Each run below is a few steps of one of 7 hidden systems, one row a step.
J, path 1 (11 x 18):
[[ 11  -5 -18 -10  23 -15  -9   4  15  12 -41  -7   5   9  -3   6  21  -9]
 [  2 -14 -14  19   4 -22 -12 -19   6   9 -27 -23  23  -4  -1  18  14 -11]
 [  7 -20 -21  22 -11  -9 -13 -24  -7  -6 -11 -16  15 -36   8   8   4  10]
 [ 21 -14  -3  22 -30  10 -24 -16  -7  -2  -2   4  -2 -26 -15  -4   2  14]
 [ 11  -5  -4   8 -38   3 -15  10   5  12  16   5  -2  -3 -27 -10 -16  19]
 [ 13  -8 -11 -19 -17   2   2  28   1  19   1  20   3   4 -12 -17 -27  18]
 [ 22  -6  10 -10  -3   0  12  26   8  13 -27  15  12  23  -3 -10 -24 -10]
 [ 12  -4  10  -4   5 -16  10  21  25  -5 -27 -21  17   7  11  -5 -16 -19]
 [ 13  -5   8 -14  14 -16 -17   5  13 -12 -28 -24  12 -22  19  -7  11 -16]
 [  3  -4  13   2   2 -18 -39 -16  -3   1 -11 -20  18 -16  -4  -7  23 -15]
 [-14  -7   0  11  -8 -18 -28 -18 -18   4  13 -12  29 -23  -7 -13   0  12]]
P, path 2 (11 x 18):
[[ -5  24 -12 -13  25  13  16   6   1 -10  11   5 -15  -2 -39   4 -11  20]
 [ -1  26  -7  -2   6   5  -8  -4   9  18  -2  24 -38  29  10  10  -1   1]
 [-13  -3 -17  -8  -2   7  29   0  12  -4  -4 -14  -6  43  -4  -1  14   0]
 [  6  10 -21 -11  36   2  17  -2  10  -2 -17  -9 -12 -11 -11  28  11  -5]
 [  3   3 -16  12  -8   1 -12 -29   6   5  -8  -6 -26   4  29  23  19 -11]
 [ -7 -15 -27   5 -19  11  21 -22   0  -9   9 -30   1  -5 -17   0  19   3]
 [  8   8 -25   4   7   7   6 -12  -1  19   9   5 -15 -41 -25  15  -3   0]
 [  2  -3 -15  21 -31  10   7 -10   4  28  14  16 -23   4  18  -3  -6  -7]
 [  3 -13 -14  -3 -12  15  48  21  12   5  10  -8   1  -3 -16 -16  -6  -5]
 [ 23  10   1  -9  11   1  10  23  21  20  -4   8 -19 -25   5  14  -9 -23]
 [  7  -9   5  -7 -28  -3   1   1  14  12   0 -15  -9  11  38  -5   7 -31]]
L, path 3 (11 x 18):
[[ 13 -28   8 -23  -5  -4  -4  11 -23  19  -6  17  29   5  -5  12   8  -3]
 [ 11  -3  20  11   2 -12   3  -9  -9  -4  -8  -3  29  -7  12  25 -35 -14]
 [  7  -2  11   4 -16   1 -10 -11   0 -36  -7 -17   6  -8  30 -22 -21   8]
 [ 17   6  20  -9  -2   8 -23   4   3 -20  -7 -10  -3 -13 -31 -26  13   4]
 [ -8  19   0  -1   5 -26 -36  11  12  27   4   2   5   3 -24  -8  -8   4]
 [-12 -14  -7  -2   0 -12 -13   5 -22  17  -5  27  23  21  17 -14  -6  21]
 [ 13 -15  25  18  17   7  12   7 -16 -17 -19  20  27   7  -2  16  -6   6]
 [  4   8  20  16   3 -13 -12  12  18 -36  -4 -18   1  -1  18  21 -17  10]
 [  6  -2  -1 -29 -15  -1 -31   1   0 -28   0 -18 -10   5   3  -5  14  21]
 [  7  11  -2 -23   5  -5 -24 -16 -12  11  -7  -4   8   8 -44   8   1   3]
 [-15  11 -20  13   7 -18 -10 -21  -7  16 -12   8  17  15  -1  -4 -34  14]]
J, path 4:
[[ 14  -5  14  18 -11  11   4   0  -2   3   1  -1  16  -4 -54  -7   4  -3]
 [ -4  10 -14  11  -8 -22  -9  20  16  19  10   7   1 -16   9   0 -38  14]
 [ 17 -25   3 -13 -13  11  -1  18  -6   0 -20  20   2  15  23 -24  12   7]
 [ 16  -3  29   2  -1  -3  11  19   9  -3  -4 -13  22   5 -34  17  -5 -19]
 [ -2  10  -7 -15   1 -27 -19   6  13   2  -4 -15   3 -15  35   4 -29  -2]
 [ 11 -16   9 -19  -2  10 -14 -14 -15 -13 -24  -4   9   7  10 -31  25  -6]
 [ -5  12  19  17   9 -12  -7  -6   2  -1   7 -18  23 -12 -43   1  -6  -9]
 [-16   6 -14   9   5 -19 -23   3  -2   4   4   9   1 -19  32 -16 -20  24]
 [ 10 -21  20   8  -5  18  -5   8 -18 -14  -9  22  10  14  -5 -21  25  15]
 [ -1   7  23  14   2 -11   1  24   9  -7  18  -4  16   1 -29  27 -21   7]
 [  0   3  -7 -23  -1 -11 -18  13  -1  -8  -4   9  -8   5  44   4 -20  21]]
P, path 5, 11 rows:
[[-12   2 -14  10  37  -4  -2 -24 -23  13 -13  19  14 -17   0  -4   4   3]
 [ -8  -3   9  56   3  10   4 -12  -3 -12   0  18  -2   5  15  -2   7   8]
 [ -9  -4   1  20  -3   6  10  26  13 -30  23  -7  -5  -9 -14   4   8  30]
 [ 13   5   4 -22  -6   5 -18  26   1   6  20  16 -21  -4 -14  29   7  16]
 [  5  -1   1 -25 -27   0   0  -6 -10  17   7   3   0  41   2  19 -16  -6]
 [  2   6 -17 -26  15   4  26 -14  -7  -5 -22 -10  11  11  -2  -8 -32  -2]
 [ 13  19  -3   9  23   6  -6 -18  11  -6 -38   3 -18  -6  12 -17  -3 -11]
 [-11   2  -5  28  -4  -9 -13  -4  26  -5  -8 -22  -8   8   0 -19  33  -4]
 [-13 -12 -20   1  12 -15  -4  14   5  12  14 -10   9 -21 -21  12  39  11]
 [  5 -15  -4  12  -4  -1  -4  -8 -21  25  13  24   3  -7   9  40  10   0]
 [  5 -16  -1  16 -25  15  29 -12 -14 -13  12   1  11   6  12  16 -29   9]]
F, path 6:
[[ -5   9 -20   4  -1   1   6  -8  20 -14 -20 -10 -20  31  28  -7  -8   8]
 [  4  -5 -25  -9  12   5  11   3  20 -16 -20 -23 -13   7 -20   1  29   6]
 [  1  11 -26  14   8 -18 -21  -3  22  17  -6 -10 -17 -11 -13  32  16   4]
 [ -6 -23 -34  14 -24  -9  -8 -18  -1  17   0  -4  -1  -1  23  13  15   9]
 [ 16 -25 -24  18 -12  18  29 -11  -8   0  -7   1   5 -15 -18  18  -1   8]
 [ 19   9  -9  26 -20  12  10   4  20   0   2   5 -24 -18  -3  10 -30   7]
 [ 14 -11 -16 -16 -38   9   4  17  18   8   6  -8 -18   1   5 -23  -3   2]
 [ 22  -7 -11 -26  -7  -2  11  18  12  29 -10  -5   5  -8 -29   3  -2 -19]
 [ 10   2  -4   5  -2 -22  -4   5  15  34 -14   0   6 -11  23   7 -23 -29]
 [ 12 -26   1   2  -6   0  13   0   2  -2 -20 -12  17 -16  36 -20   6 -21]
 [ 22  -7  21  14   8   6   5   7   7 -13  -8 -12   9 -42 -14  -1   9 -17]]
K, path 7, 11 rows:
[[-12   4 -18 -14 -22  -1   0 -24   0  -3  20 -36  -1   8 -22   8   3   2]
 [ -7  10 -34 -19  16   5  11 -22 -17  17   1   5  -2 -19 -20  -8 -16   9]
 [  1  10 -10  30   2  16  12 -18  -3  21 -12  32 -17  16   5 -13 -12  -2]
 [ -2  -8  -2  27  -2  10  32  31  25  -3   2   3  -6   7  -3 -19  10   3]
 [ 11  -5   2 -10  14  -3  -2  39  16   5   5   9 -16 -20   9  23  24   0]
 [  5  -8   6 -11 -23 -10 -15  -4   0  15  13  -8  -6  16  21  40  17 -16]
 [ -5 -14 -16 -22 -14  -3  24 -19 -12   1  11 -31  23  -6   1  10 -12 -14]
 [ 12  12  -9  -3  12  13   9 -35 -13   1 -12   0  -6 -32   5  -6 -24 -14]
 [  0  17   3  29 -14  14  -2 -18  15   5  -1   0 -23   2  -3 -33  -1 -13]
 [-10  -1  -4   2   4   0   7  33  15  14  16   3  -3 -13 -23 -35  21   2]
 [  2  -4  11  -7  11  -7 -12  27  -8  32  13  34  -3  -5  10  15  16  -5]]
F, path 8 (11 x 18):
[[ -7 -15   2  -5   1 -15 -19  11  -4  32   9  13   4  -6  19   1  39 -13]
 [ -1 -24  14  11   2  -1  16  -5 -24   9  13   7  27 -11   7  30  10 -16]
 [  3   4  17  14   2  11  13 -13 -16 -22  16   7   2 -26  24  12 -28   0]
 [  8   9  21  -9 -19  27   1  -9  -8 -27  16  -3 -18  -4   4 -30  -6   0]
 [ -6  21  11 -22  -1   5   0   8   3   7  20 -10  -3   5 -43 -23  -1  -7]
 [-19  19  -4 -16  21 -19 -11   6  -3  37   5  17   4  13   1 -15  -8  -8]
 [-11  -9   8   4  24  -3  15  -1 -12  13 -15  19  14  26  26  -5  15 -17]
 [ -6   1  20  18  33   4  25   8   3 -28   0  -4   6  -3  12  21  11  -7]
 [ -5  14  12   0  10   2 -19  -3   3 -32  19 -11 -23 -20  20  14  16  10]
 [ -7   1   1 -18 -17   7 -22 -23 -17  -5  24 -15  -8   3 -16   5  28   4]
 [-18  11 -14   0   1  -2   4 -27 -22  21  20   2  11   5 -32   9 -15   6]]
K, path 9, 11 rows:
[[ -1   6   0  -1  26  -6 -30  -3  -2   5  -5   3  -7 -30  -1 -10  36  -3]
 [-17  -6  11  27 -15 -12 -24 -14 -15  18  21   6  14  11  -6   6  23   0]
 [-11 -21  -1   4  -7   1  18  10 -23  -8  25   5  31 -14  -5  -2 -15  23]
 [ 25   6  20   0   1  21   0   1 -16 -17   0  26 -11 -11   5  17 -27  12]
 [  8  19  18   2 -24   8  -1   7  21 -16   5 -12 -18  31  -8  -1 -20   0]
 [ -5  14 -14 -43  17  -8   3  22  15  -3  -4 -16  -4   7 -15 -17  -1   6]
 [ -2  12  -6 -16  31 -11 -15 -11  -7  26 -25  17  -3  21   9   7  13 -15]
 [-21 -12  -2  31   6 -13  13 -15  -1   0 -10 -10  24  26  18  -5  12  -9]
 [ -1 -15  -5  17  22   3  11   2  -4 -30  -4  -8  12 -37  11  -2  16  15]
 [ 11   7  10  24  -8   7 -30 -13  -1 -12   9   5 -20 -17  -4  26  18  10]
 [-11  -3 -10   0 -34  -2  -7   0   1   1  32 -16   1   9 -27   4  -3  22]]
B, path 10:
[[ 15   7   6   2   9 -10  -7  15  14   4   9  -6  -5 -44   0  31  -7 -10]
 [ 10  -9  -8  -8 -39  -3 -29 -19  -3  12   3  -7 -10  -4  30  -6   1  -6]
 [  7 -17   3  -9 -16  11  26  -7 -11  10   6 -15  23  -9 -30 -18   1 -22]
 [  2  22   5  20  14  -6  -1   1   6  19   1  15  -1 -30  -1 -10 -35 -10]
 [ -1 -10   4  21 -19   3  -8   3   7   3  -9  10  -7  14  34 -38   7  -1]
 [  2 -14  24  -3   9   1  19  35   7  -6   7  -7  18  -7 -16 -14  23 -16]
 [ -2  17  19  -7  14 -22 -29  17   1   8  13   8  -1 -20  22  14 -13  -5]
 [ -5 -16  12 -14 -24  -2 -15 -18 -22  -7   3  -8  13  19  32 -15   6  -5]
 [ -1   1  22  -4  14   8  20  -8 -16 -20   8 -18  28 -15 -29  -8  -9 -10]
 [ -8  31   6  16  12  -7 -27 -13   2  -8   4   8 -12 -14   6 -15 -24  13]
 [-12  -8   2   2 -12   9  -7   0  -4  -8  -1   4  -1  32  -1 -40  25  14]]
B, path 11 (11 x 18):
[[ 10  -3 -15 -10 -18 -15 -28  -5  19  26 -19 -13  -9  17  -1   1  21 -15]
 [ -8 -20 -25  -5   2 -18  14  -1  -3  29  -2 -14  31  -8 -14   6   5 -11]
 [ 10 -10  -8  27  10  -4  -2 -15 -14  15 -14  20  12 -31  16  17 -13  -2]
 [ 14 -19   9  43 -34   8  -3  -7   7 -10  -2  -3   0  -4  11  -1   6   0]
 [ 14 -12   3  -1 -19   6   6  31  15  -8  18 -12   2 -30 -24 -11   1   7]
 [ 20   7  10 -21 -13  -6 -27  16   1  28   1  19  -9 -10  -2  -8 -16  -6]
 [  2 -10  12  -7 -23  -9   6   0  -3  24  -5   1  21  30  12 -16 -18 -22]
 [  2  -5  10   5  20  -6  26   9   0  -9 -17  -8  30 -16  10 -15 -27 -13]
 [ 10   8  21  21  12  -8 -27  -3  11 -18 -24  -2  -4 -16  26 -14   3  -6]
 [ -9 -10  11   2 -13 -13 -25   7   8 -10   8 -26  13   3  -6 -19  35   0]
 [-10  -3   4 -18  15 -14 -16  11 -20  11  19   4  26 -25 -21  -3   5  10]]
G, path 12 (11 x 18):
[[-11   0 -12   1  16 -11  -1  -2  -5  -9 -22  -7  29  11 -20 -27 -17  21]
 [  0   0   0  19  30 -10 -17  11   1 -14 -30  15  14  -1  -4 -11  -1  27]
 [ -4 -11   5  29   1 -11 -22  14   6 -21 -12   4  14  20   1   7  14  32]
 [  0 -18 -11   1  -4 -12 -13  13  -6 -19   3  -4  17   2 -12  29   3  39]
 [ 16  -4 -11  -4  -7  -6 -28 -13 -14  -7 -13   9   5   4  -5  31 -17  29]
 [ 10  -1 -18   4 -23   2 -10 -24  -3 -10 -19  -7   6  22 -14   0 -28  24]
 [ 10   3 -29  -4   5   3   2  -1  10  -9 -28  -7   3  -2 -28 -16 -21  25]
 [ 15   1 -17  14  10  -8 -20  11  21   6 -40  10  -6   8 -14 -10   2  17]
 [  3 -21 -19  21  -8 -17  -4  20  20   7 -22  -3  14  19  -6   5  13  17]
 [ 14 -27 -20  10   0 -15  -3  15   4   2 -18  -2  20 -17   0  31   1  17]
 [ 25 -16  -8  20 -25  -8 -25 -12   2  -2 -19  -3   7 -12   9  28 -11  10]]
G, path 13:
[[ 26  -2   6 -13  -4  16  -6 -17 -18 -17  -8  12 -13 -16  21  25 -17   3]
 [ 10  15   7   3 -27  11  -5 -27  10 -14  -2 -26 -14  22 -17  -3 -11 -10]
 [-10  14 -32 -29   9  -2   5   2  12   8   3 -19  -8 -12 -24 -27  -2   6]
 [  7   2  -8   0  24   1 -10   1  -1  32 -27  29  -7   7  -3 -16  19  -9]
 [-14 -11   2  41   2  -9  21  10  11  12  -3   2  16  24   7   3   7 -10]
 [  1 -15  -6   7  12  -3  19  22   4 -18  10  -3   6 -34  25  18   1  11]
 [ 27  -4  22   6 -18  10 -26  -7  -3 -14   0   3 -17 -11  13  26  14  -4]
 [ -5   3  -5  -9 -37  -2  -6 -15   2   3  28 -30  -1  12 -21   9  -4  -2]
 [  2   8 -26 -36   6   3   3 -12 -15  23   2   3  -1 -21 -13 -15 -20   1]
 [ 10  11  10  17   5   9   2 -14  -1  21 -27  24  -5  18   0 -28 -14 -20]
 [-14   0   3  23   7  -4  29  26  26  -7   1 -13  10   9   0 -25  -4  -5]]
L, path 14:
[[-10  -8  19  20 -16  -1   3  -8  -3  -8  28 -25  18 -23  -7 -14  12 -15]
 [ -3   9   4  -1  -1   4 -14   6 -10   5  30  11  -8 -46   1 -13  -4   9]
 [  7   8  26   8 -21  11 -14   5 -10  20  19  32 -12  12   0  -9  -4  -7]
 [-13   5  23  -8   1   3  25  27  -7   3  24  11  16  19  -7 -15 -24  -2]
 [  4  15  18 -22  30   3   7  20  -2  -9  -5  18  -8   0  30  -4 -17  -5]
 [  1  11  34 -11   8  -2 -11  -1   6 -13 -12  -7  -4  33  20  -3  16 -26]
 [-26   8   8 -20  25 -16  -4  -6  -5 -14  10 -30  19  -1  -4 -10  19  -7]
 [-15  12  -4  -1  28  -7 -28 -29 -22   2  -1   9  -2 -16  12   4  16   2]
 [-18   4  12  37  -4   4 -10 -27 -18  -4  13   9   5  19  -8   1  15   6]
 [-23   5  -4  20  15   8  15   9  -9 -21  28   8   1  -7 -17   3  -3  34]
 [  7  16   1   1   9  14  -8  13   2  -9   7  29 -35   9   4  22  -1  25]]

Name the system that made each run.
path 15, 2 rows:
[[ -1  -6  -3  27   6   2   8  26  25  13  -5   8 -12   9 -12 -11  37  -2]
 [ -4 -11  -8   6   5 -14   4  35  13  14  20   5  -1 -12   4  33  22   6]]
 : F
path 16 (2 x 18):
[[ 11   3   2 -31 -15   6  -2  13   5   5   2  10 -23  35  23  18  -5  -1]
 [  4   2  -3 -37   5   7  24  -8   0  -4  -6 -22   3  29 -14   8  -1 -17]]
 : J
path 17:
[[  4  12  15  -3  11  15  29  21  -4  13  11  33  -9  10   3  -3 -26  -6]
 [ -1   8  20  -3   3   4  24  24  18  -3   1   3 -11  31  27  -2  -7 -21]]
 : J
path 18 (2 x 18):
[[  5 -17 -11   6 -19 -14   7  22  18  33  13  -9   2 -18   5  17  12 -19]
 [ 19 -22  -1  -3 -23  -2   4   1  -5  26   5   3   6 -30  23  14  -5 -24]]
 : G
path 19 (2 x 18):
[[ 16 -23   5 -14   4  10  30  34   1   5  -6  13   8  10  -1  19  12  -7]
 [ 18   3  14  -9   0 -10   5   2  12   6  -9 -11   2   2  16  40 -18 -30]]
 : J
path 20:
[[ 11 -18  12  11 -41   0  10  23  14  12  21 -11   7  -4  -6   3  -3 -14]
 [ 17  -8  -1 -36 -14  -1   6  22   0  13  13  -1   0 -29  13  -2 -18 -11]]
 : J
path 21, 2 rows:
[[  9  10  20  -8  18  -6   2   6  11 -13 -19 -18  15  21 -34  10  -3 -11]
 [-15  17 -23  -2  18 -31 -27  -6  10  -4 -13 -12   4   1  11   6 -18  20]]
 : B
path 22 (2 x 18):
[[ -5   7 -19  -2 -10   3  14  -1  12   2 -14  -5   2  25  -7 -38 -30   9]
 [  8   1  -9   3  29   5  19  25  17  -1 -29   7   1  -6 -16 -23   1   1]]
 : J
path 23, 2 rows:
[[  9   8   5   2  -6  -3 -31 -24   1  -4   2 -24  -4 -19 -31   9  21  -7]
 [-17   5 -27   1 -14 -15 -28 -20  -8  24  16  -3   3 -11  -9 -10  -7  18]]
 : J
path 24 (2 x 18):
[[ -9 -14  -7  10   3  -4  19  31  21   4  -6  -2   5  30  -6  -9  25   4]
 [  9 -10  -6  -6  26 -11  13  22   6   5  -8   1  11 -18   1  40   9  -4]]
 : J
path 25:
[[-10  -2  -1 -17   0   1  21  26   9 -24  26 -26   5 -15 -10 -11  -2  11]
 [ 15  20   8 -32  18   4 -27  -3 -11   7  -7  20 -19 -11   4  -2  -4  -2]]
 : B
path 26 (2 x 18):
[[-11  -3   1  37 -15 -21 -12 -14  12  19   6 -19  13   3  -2   7  14 -19]
 [ -7 -25 -24   1  -9  -2   6  -1 -13  -2  19  -6  13 -41  15  -5   5  17]]
 : J
path 27 (2 x 18):
[[  4  -1 -10  19  15   8  -7   5   0 -20 -14  11  -1  -3 -35   2  11  39]
 [  5   7  -8  22  -6  -7 -27   8  11   9  -3  18 -15  18 -14  28   0  28]]
 : P
path 28, 2 rows:
[[-16  24   5  14  -4   0   7 -25   5  -4  19 -19  -5  22 -15  19 -14  -9]
 [-22  14 -35 -23  19   5  10  -8  -5  -6  13  -2 -19  -8   7 -12  -4  23]]
 : P
path 29 (2 x 18):
[[ -9  -2   1 -41   2  -4   7   7   0  12   5 -20  11  13  -6 -25  18 -22]
 [ -5  14   2  -5  41 -15   1  -8  -6  23 -12   4  12 -13  -7   9   2 -26]]
 : F
path 30, 2 rows:
[[  1  -2 -23   6  -2  -6  -5  -4  15   4  10 -20 -17 -19  -9  38  30   3]
 [  2 -16 -28  -5 -25   6   0 -21 -13  19  18  -3 -11  -9   3  27  14   2]]
 : P
path 31 (2 x 18):
[[ 22  -9   0  22   1   3 -27 -26 -11   1 -30  14   0 -13   2   9  14   2]
 [-11  -4 -12  38 -28  -7  -2 -11  10  -1  12 -19   9   7 -19  -2  -3  14]]
 : G
